In the rows, 128 means zero.
The rows of D fall into a few groups, and each row is roughly a mix of its group's hidden directions; some rows fit no group.
D (130 x 10):
[[105 161  92 166 121 170 114 131 102 127]
 [124 126 177 129  89 170 136  94 134 139]
 [134 135 141 163 185  95 109 115 128 155]
 [122 138 100 143  74 122 101 100 163 143]
 [148 117 133  98 107 168 153  89  91 120]
 [149 120 124 121 155 111 107 195 117 150]
 [ 99  76 153 126 135 112 177 142 130 131]
 [108 173 115  76 164 123 129 121 109 137]
 [169 116 119 113 137 130 175  87  96 129]
 [141 133 122 169 180 109 145 147 165 118]
 [146 100 106 103 104 179 108 129 115  95]
 [134 131 107 102 160 118 184  93 129 150]
 [121 114 144 151 185 167 157 117 113 118]
 [133 156 119 110 154 147 163 155 147  78]
 [ 74 152 114 119 150 124 119 146 169 154]
 [144 130 118  85 167 127 173 120 106 102]
 [129  88  88 113 146 162 142 124  99 163]
 [123  67 121 174 139 111 133 141 150 133]
 [144 159 158 122 111 121 117  87 180 118]
 [126 129 107 133  81 154 130  67 134 128]
 [ 54 157 117 140 116 138 125 136 131 119]
 [121 147 118  64 126 100 129 113  90 134]
 [134 143 149 154 108 122 146 166 168  84]
 [135 171 112 140 164 158  88  97 125 126]
 [161  65 135 108 138 140 136 129  92 130]
 [159 110 154 125  73 102 149 126 158 124]
 [119 133 132 118  91 131 183  99 106  95]
 [142 102  95 142 127 141  96 148  90 171]
 [137 109  97 109 150 142  69 131  96 114]
 [ 97 139  79 139 112  75 134 125 129 148]
 [123 150 150 109 145 136 194 104 145 119]
 [147 132 177 133 165 160 108 142 101 151]
 [140 152 119 121  98 108  68 142 129  95]
 [134  84 103 153 131 104 161 119 151  88]
 [129 125 124  74 152 106 173 125 104 151]
 [ 96 122  90  85 132 141 109 139  83 121]
 [149 108 108 163 150  88 126 148 111  85]
 [159  93 125 127  73 104 133 127 141 161]
 [131 119 173 145 148  97 102  77 129 123]
 [155 148 197 136 106 146 113 118 135 125]
 [ 87 105 142 139 151  88 130 159 161 146]
 [142  83 126 101 130 111  82 142 133 166]
 [131 110  97 177 156 131 101  88 134 112]
 [155 142 136 132 100 145  75 168 104 137]
 [124 145 137 191 132 147  87 124 151 119]
 [137  81 124 163 104 148 125 139 162 163]
 [131 158 162 175 138 112 129  86 155 124]
 [150  86 129 175 125 138 141 171 147 139]
 [120  81 129 107 112 135  99  93 128 172]
 [154 133 103 111 145  92 155  76 145 142]
 [108 111 101 154 116 141  88 164  98 157]
 [100 152 123 166 112 137  96 157 150 168]
 [164 128 129 175 116 105  95 165 140 147]
 [101 152 120 176 103 145 153 107 164 123]
 [142 127 162 114 135 102 101 138 189 114]
 [ 90 178 100 131 166 129 116 103 130 136]
 [157 120 167 135  94 105 140 146 137 176]
 [112 121 156  92 168 152 154 107 132  92]
 [129 157 143 167 122 128 187 125 140 156]
 [135 129 123 195 100 102 140 151 108 132]
 [116 125 153 123 146 169 184 110 103 114]
 [145 151 146 119 155 146 159 128 186 106]
 [136 135 140 135  87 129  94 102 163 174]
 [175 108 147 167 127 107 157 151 127 156]
 [143 111 150 106  80 131 175 149 154 131]
 [130 119  88 170 172  95 116 121 134 147]
 [112 143 132  73 114  76 126 126 108 113]
 [147 130 129 126 130 103 176 101 107  77]
 [ 89 145 156  75 142 106 116 124 153 141]
 [102 151  81  86 165 122 125 115 128 113]
 [114 101 172 107 130 102 140 119 182 126]
 [130 166 144 174 108 125 157 117 156 161]
 [152  98 126  97 130 147 173 134 151  87]
 [124 118 124 110 109 152 116  71 133  81]
 [108 149 167 137 119 140 111 145 186 151]
 [197 149 123 165 122 118 139 128 111 126]
 [172  84 129 115 113 166 141 119  94 129]
 [105 110 139 159 110 164 123 167 101 163]
 [153 117 119  97 127 173 134 100 177 133]
 [121 172 137 112  79 116  99 133 163 140]
 [128 147 137 134 120  97 129 119 118 201]
 [140 122 143 117 161  94 146 177  98 100]
 [ 94 126 137  72  96 142 159 132 105 132]
 [121 118 168 183 124 123 100 125 166 119]
 [153  95 119  85 104 143 131 154 146  88]
 [ 94 103  84 126 143 127 132 153  77 127]
 [160 115  98 172 149 150 119 134 158  96]
 [120 123 112  94 165 163 170 152 155 128]
 [ 87 133 131 145 156 127 166  86 121  96]
 [124 125 136 115 176 143  86 130  81 146]
 [112 143 103 145 108 155  90 118  80 153]
 [146 114 165 102 129 142 161 118 111  75]
 [128 111 130 191 156 147 161 144 138 112]
 [ 96 142 130 145 125 100 124 125 185 167]
 [ 96 113 124 138 111 127 144 185 143 169]
 [110 118 155 179 120 113  76 113 127 123]
 [146 123 128 101  69 116 138 163 154 108]
 [169 118 146 141 129 139 149 160 176  97]
 [165  94 100 181 111 123 129 134 127 103]
 [154 156 124  77 150 118 169 113 119 108]
 [103 118  97 111  95  86 117  97 109 155]
 [162 143 121 166 121 164 146 141 172 108]
 [181 108 103 141 131 114 119 141  80 110]
 [137 136  79 122 139 137 125 126  69 100]
 [151 111 153 157  84  84 117 107 109 134]
 [154  69 133 145 121 136 115  82 113 125]
 [143 112 106  81  73 116 147 137 109 129]
 [127 160 108 165  97  97  90 101 141 115]
 [111 121 133 134 115 154 181  82 111 103]
 [164 141 165 160 134 170 130 161 144 118]
 [141  91 117 146  99 109  80 136  96 105]
 [154 125 128 145 188 120 117 163 103 105]
 [159  87 121 126 113 106 158 110  87 156]
 [130 145 156 128 164  68 134 147 154 133]
 [106  79 126 113 104 101 144 156  96 153]
 [147 101 133 121 171 139  82 152 130 164]
 [101 163 116 162 166 120 107  89 126 109]
 [143 169 128 172 165 147 135 159 127 105]
 [109  94 134 126  93 123 184 101 120 110]
 [139 124 140 134 127 194 163 144 142 101]
 [148 146 144 119 156 120 180 142 150  86]
 [ 92 188 136 115 125 108 115 144 158 142]
 [141  98  81 146 168 104 109 147 122 152]
 [171 138 100 116 119 118 165 123  81 107]
 [124 134 172 129 162 151 112 113  88 165]
 [106 155 181 133 122 152 159 138 165 124]
 [176 127 154 129 124  87 138 104 162 105]
 [118 121 129 152  86 105  77 114  95 140]
 [ 91 150 149 150  86 128  98 125 142  90]
 [ 90 179 133 160 117 151 140 139 149 152]]
Each list below has four rows that fit no group; the rest each fit one group, if only roughly. Name those rows in the order they come.
- k700: [147 167 172 129  94 109  93 145 138 115]
- k952: [143 172 109 174 166 126 115 134 150 144]
- k999: [164 118 110 100 132  70  95 118 127 136]
- k138: [153 118 124 100 108  75 147  87 144 123]
- k387: [ 76 144 151 163 134 154 136 146 164 129]
- k776: [131 161 100 153  81  96 124 123 140  94]
- k361: [141 173 119 126  71 105 108 150 141 132]
- k218: [141 113 148  89 109 151 121 186 111 139]
- k370: [143 129 119 105  58  99 129 137 109 131]
- k672: [141 151  77 163 141  96 122 148 104 108]
	k952, k999, k138, k387
- k675: [199 123 114 109 144 133 105 136 105 125]
- k461: [180 124 110  96 124 108 139 116  82 143]
- k529: [161 102 111 155  75 149 141 106 122 108]
- k805: [ 94 168 118 170 162 113 157 127 138 135]
- k950: [153 120 117 156 131 123  69  85 116 133]
- k23: [117 147 121 100 131  89 135 120 159 184]
- k385: [194 121 150 155 103 132 124 101 117 130]
- k232: [155  96 114 139 134  83 126 158 133 173]
- k787: [178 102 134 162 134 113  88 106 111 126]
- k462: [185 133  95 129 106 132  97 123 103 103]
- k465: [142 144  94 131 103 145 103  67 119 117]
- k905: [ 92 105 108 179 115 114 141 143 108 161]
- k880: [136 123 168  97  83  97 128 100 127 154]
- k630: [ 88 123 127 146  89 175 156 106 118 129]
	k461, k23, k787, k630
- k981: [113 130  68 133 103 119 157 168 133 133]
- k457: [148  92 139 115  84  91 150 129  96 112]
- k278: [179 120  99 160 125 140  80 131 136 135]
- k635: [106 145 134 180 176 129 147 145 144 112]
- k846: [141 153 109  86 145  72 125 105 114 131]
- k104: [159 149 183  90 132 141 143 132 148 147]
- k913: [131 132  78  82  99 152 117 127  98 129]
- k230: [ 95 135 100 139 187 129 164 120 127 115]
- k721: [153 100 113 167 115  95 120 176 143 120]
- k726: [131  86 129 139 122 179 120 171 152 128]
- k592: [106 161 124 115 167 128 136  70 125 147]
	k846, k104, k726, k592
- k375: [101 119 118 170 127 168  89 153 150 145]
- k733: [151 100 128 140 129 161 165 174 129  96]
- k980: [145 151  86  86 126 149 139 128  99  91]
- k699: [ 84 119 137 132  88 158 130 168 118 156]
- k785: [126 103 139 139 140 169 101 120 154 182]
- k111: [110  71 146  83 124 120 144 120 120 156]
- k588: [ 83 146  92 164 109 132 123 123  90 140]
- k624: [141  70 134 133 144 155 141 159 104  99]
- k703: [113 177 156 102 105 105  95 152 126 111]
- k519: [114 136 151  83  85 149  86 122 131 139]
- k812: [147 140 170  89 121  88  99 144 145 113]
- k311: [137  91 131 183 112 130 142 148 130 171]
	k733, k699, k624, k519
